128 stands for zero in the data rows.
Each row has a hidden score. How much does it go up from the first row of each pair to the second? 15 means little or no change, 30 a big rise and 0 a big fall. The score is a weighted sum of the row's numbers plus the product of two more (or one squared), each taken from its middle value.
[131 215 193  79 109   5  55  77 204  76 130 173]
[ 85  71 105 152 161 126 146 127  89 144 128 108]: 13
[102 134 104 124  78 162 104  82 176  80 173 103]
[127 103 186 118 174 158 104 129 109 124 100 161]: 23
[153 164 103 132 127 164  60 124 112  98  66  78]
[153 144 122 132  96 117 151  84 155 127 177 100]: 23
[139 144 118 113 117 133 142 125 127 142 126 136]
[ 79 147  90  63 113 183  96  97 112 125  49 174]: 11
[161 164 164 124 136  55 162  88 175 141 183 107]
[164 195 151  81 163  34  68  65 163  64 138 112]: 12
[ 84  85 104 180 138 164 119 127 133 148  77 132]
[183  80  50 152 151 124 146 123 223 111 178  91]: 17
[112 146 153 137 142  87 130 143 118 165 159 123]
[105 105  94 179 117 203  95 110 176  54  66  89]: 11
[116  63 130 178 139 158 116 122 152 119 109 123]
[112 119 152 142 128 126 133 158  80 140 107 141]: 18
[101 130 103  80  93 159 124  76 158 116 133 102]
[141 134 132 146 125 118 154 115 129 152 141 119]: 20
[133 136 121 130 142 120 141 159 128 163 166 126]
[106 149 147  79 112 142 165 140 109 128 107 136]: 13
[144  98  99 161 119  78 166 113 137 177 158 100]
[143 133 132 136 119 110 132 143 103 148 135 144]: 13
[149 141  81 124 114 158 122  90 172  78 124 130]
[121  96  61 148 101 121 111  93 135 101 123 147]: 23
[118 143 134 123 123 166 123 149 140 132 110 151]
[145 153  98 118 111 148 119 137 125 106  86 149]: 17
[113  88 172 171 139  88 131 134 134 144 136 114]
[138 105 106 168 125 113 125  88 188  99 117 117]: 14
[112 119 155 118 129 142 130 118 124 133 124 128]
[ 71 116 145 125 116 169 114 126 115 149  81 146]: 11
[154 129 101 112 121 107 159 102 141 142 149 110]
[122 174 146 102 102 140 128 140  92 153 106 167]: 13
[155 142 107 117 112 105 155 109 114 112 140 134]
[146 160 133 109  93 111 133  92 157 111 163 133]: 13
[ 94 118 174 152 153 112 137 165  90 189 133 108]
[ 99  97 164 127 153 149 135 147 105 152  93 121]: 13
[140 155 104 120 112 164 117  82 164  70  90 154]
[148 103 161 117 134 142  19 131 109  98  97 104]: 14
[175 129  88 150 117 116 172  70 175 112 157 107]
[226 156  41 114 111 146 109  98 182  63 116  91]: 11
[108 141 138 119  95 148 123 106 142 138 143 126]
[158 136 126 131 122 114 160 107 123 134 136 118]: 18
[161 158  97  86 118 115 154 115 124 106 160 126]
[122 149 134 125 113 153  92 145  98 131  81 169]: 11
[113 117 128 136 150 169 137 187 144 134 109 147]
[126  89  88 185 123 120 121 109 179 112 134 112]: 19
[ 85 133 157 134 146 117 118 131 145 153 104 143]
[184 164  88 121 104 124  90 101 127  95 105 115]: 10
[154 158 138 102 116 127 123 122  97 143 114 137]
[139 145 174 100 174  79 150 191  84 108 174  76]: 23
[ 82  90 176 178 153 162 179 174 122 114 109 104]
[132  93 146 154 124 107 151 150 127  97 129 121]: 16
[ 62 116 163 142 124 132  57 210  79 149 101 191]
[133 148 183  99 127  97 129 172  76 164 133 164]: 17
[152 164 139 116 123 120 137 138  96 140 127 122]
[169 186 115  87  83  92 141  97 111 146 161 161]: 16
[132 162 168 112 138 110 111 163 101 159 116 131]
[121 102  92 145 161 154 110 121 128  98 141 109]: 14
[113  89 134 155 164 125 148 114 152 145 147 101]
[185 146 108 119 102  75 147 103 135 131 177 121]: 15
[131 106 149 177 124 132 163 105 156 144 173  91]
[126 111 125 160 134 132 156 113 145 126 121 111]: 15
[ 68 133 173 143 134 168 116 153  84 167 101 157]
[ 78 119 129 159 129 196 103 118 151  92  52 157]: 15
[ 67  72 113 188 107 191 113 101 185 102 108 102]
[ 92 119 129 145  95 158 107 103 207 110 156 101]: 14
[120  77 176 165 192 149  81 141 101 144 113  80]
[ 38 137 227 129 127 132 142 210  86 161 116 138]: 15
[108 121  75 123 125 199 110 105 150  77  65 163]
[147 139 122 125 126 112 135 124 111 153 115 118]: 14
[133  20 141 143 197 151 108  81 128 107 114  78]
[155  98 108 146 133 148 151  85 165 102 123 122]: 4
[ 78  78 133 198 120 173 109 131 156 128  85 131]
[151 155 125 111 122 119 147 122 110 145 148 134]: 17
[123 131  73 135 158 168 115 164 167 104 143 136]
[116  64 138 210 125  75 106 134 166 148 159  90]: 8
[118 162 119  65 105 141 123 103 113 147 108 152]
[119 120 142 137 148 138 133 130 108 146 122 134]: 17
[113 115 183 159 131 104 192 176 108 141 143 114]
[182 157 112 117  84  58  65 135  94 135 145 142]: 10
[125 128 162 141 116  90 129 168 106 198 141 147]
[ 84 115 183 137 114 103  69 187  72 195  97 186]: 13
[139 126 136 124 153 117 157 126 108 154 165 119]
[167 141  49  91 100  97 122  76  80  82 158 173]: 16
[134 166 145  96 128 121 129 111 117 121 113 156]
[101 163 162  80 127 158 116 154  99 165  98 171]: 14
[136 120 100 145 118 158 132  99 139  97 112 130]
[ 94 137 222 130 133  91 119 172 104 154 124 159]: 22
[198 187 111  82  95  90 181  98 127  97 164 132]
[165 158  19  89  84 131 114  63  84  47 141 187]: 23
[ 75 166  94  81 196  96 120 162 100 149 245  80]
[157 140 118 146 149 132  92 144 113 123 110  54]: 2
[152  37 123 182 155 150 103  91 171  88 108 114]
[104 122 136 147 116 140 138 132 118 135 117 134]: 19
[107 128 130 105 104 111 146 105 130 177 151 108]
[135 101  82 129 118 151  92 169 182 134  99 152]: 16
[148  91 115 177 125 108 158 114 166 137 150  97]
[153 169 170 142 138  69 152  97 155 149 171  87]: 19
[127 177 155  84 118 124 137 125 110 157 127 158]
[133  92  73 148 109 207 103 127 242  76 130 121]: 13
[154 184 100  61 133  77 162 148  72 108 236 104]
[130  93 133 177 119 125 131 121 148 135 136 123]: 8
[108 133 140 125 121 101 150 140 168  83 197  91]
[143 109 156 162 144  88 185 144 123 195 174  94]: 16
[129 186 160  89 150 146  69 208 150 158 102 166]
[146 151 120 120 108 118 143 110 112 141 130 148]: 17
[139 153  77  95 102 204 112  74 145  63  73 166]
[133  77 125 163 146 136 151 100 158 134 134  85]: 19
[168 122  96 126 108 125 133  95 131  97 135 144]
[102 136 145 127 136 160 136 138 100 145  92 141]: 14
[170 125  76 119 104 110 127  80 117  93 148 150]
[165 146 126 100 157 153  71 185 124 137 120 107]: 10
[178 123 129 143 123  73 177 130 159 170 191  83]
[126 122  97 145 122 144 107 113 154  92 114 138]: 13
[106  99 161 130 162 151 118 136 116 140 104 139]
[118 136 121 138 139 123 138 137 118 146 160 121]: 16
[138  64 129 158 157 154 133 102 146 113 112 127]
[126 116 171 114 138 135 113 130 111 142 161 129]: 20
[205 176  65  95 105 117  59  79 100  60 114  98]
[135 148 123 116 103 145 162 135 110  75 108 150]: 23
[130  98  95 145 126 164 119  86 134  87 111 148]
[154 134 130 121 129 123 174 124 123 118 133 122]: 19
[ 89  98 139 176 143 167 131 134 122 138  94 133]
[156 193 162  66 116  89 165 175 109 116 143 168]: 21
[ 97 122 127 144 113 133  83 146  86 140  86 171]
[ 96 107 188 143 140 123 172 207  95 108 117  95]: 17
[117 103 163 177 159 115 152 149 113 173 138  69]
[112 119 144 129 152 167 116 215 133 175 110 170]: 13
[117 137 128 136 127 142 129 123 110 146 108 131]
[155 124 117 147 109 113 136  96 157 122 161  93]: 15
[131 135 175 122 151  81 127 136 113 172 147 115]
[173 167 155  97 102  66 137 132  92 174 176 142]: 14
[164 131  64 129 101 141 117  98 167  84 123 158]
[146 140 127 134 120 130 149 113 133 142 136 132]: 11
[150 156 100 104  99 170 146 132 139  65  97 160]
[119 114 148 156 119 146 141 104 157 131 148 105]: 13
[185 172 146  97 115  76 171 120  98 171 188 121]
[114 128 106 128 131 131 170 169 128  79 151 118]: 16
[121 116 122 158 127 109 111 142 126 138 146 131]
[103 109 125 140 144 150 116 119 103 124 133 149]: 12
[127 123 150 146 108 114  92 152 104 151 128 174]
[ 60  95 121 144 129 183  91 127 133 132  53 150]: 12
[176 158  60  41 104 106 143  78 163 120 152 129]
[170 156  96  89 119 145 133 168 165 139 134 166]: 15
[182 144  63 101 107 111 133 107 131  91 155 128]
[131 170 158 103 116 119 136 143  84 164 133 158]: 15
[147 139 121 123 105 130 171 127 131 100 114 133]
[129 141 146 144 139 110 135 102 145 133 125 114]: 15
[147 138  58  55 150 107 144 177 179 189 196 121]
[133 151  73  69 110 105 145 103 151  24 101 100]: 15
[ 76 108 145 104 146 137 132 162  98 161 108 136]
[167 134  91 126  75 116  95  96 160  89 127 152]: 13
[170 138  73 114  83 120  96  96 117  81 128 178]
[ 78 101 130 169 153  97 101 197 109 178 180 125]: 22
[140 138 147 126 128 115 165 140 118 143 155 116]
[ 99 120 144 139 106 120 142 128 140 116 152 106]: 13
[ 85 113 117 164 153 150 124 150 137 152 139 124]
[137  99 128  92 123  54 153 122 132 137 155 107]: 17
[135 138 120 131 113 150 123 104 127 112 113 149]
[147 145 121 125 107 128 155 116 129 120 131 138]: 17
[119 143 143 108  95 126 172 190 111  56  95 153]
[109  82 135 152 149 132  85 157 110 142 104 137]: 7
[123 147 161  95 135 161 114 181 111 163 106 179]
[131 123 148 123 118 132  72 146 114 135 108 177]: 13
[137 143  56  73  98 101 138  70  71 110 148 159]
[107 134 161  95 123  97 141 126 105 187 166  79]: 19
[131 102 123 129 133 129 186 209 151  83 145 108]
[136 141 137 131 122  85 109 126 166 130 131 148]: 10
[122 128 142 144 137 148 145 123 123 145 119 123]
[158 121 122 140 136  88 170 118 128 165 158  95]: 19
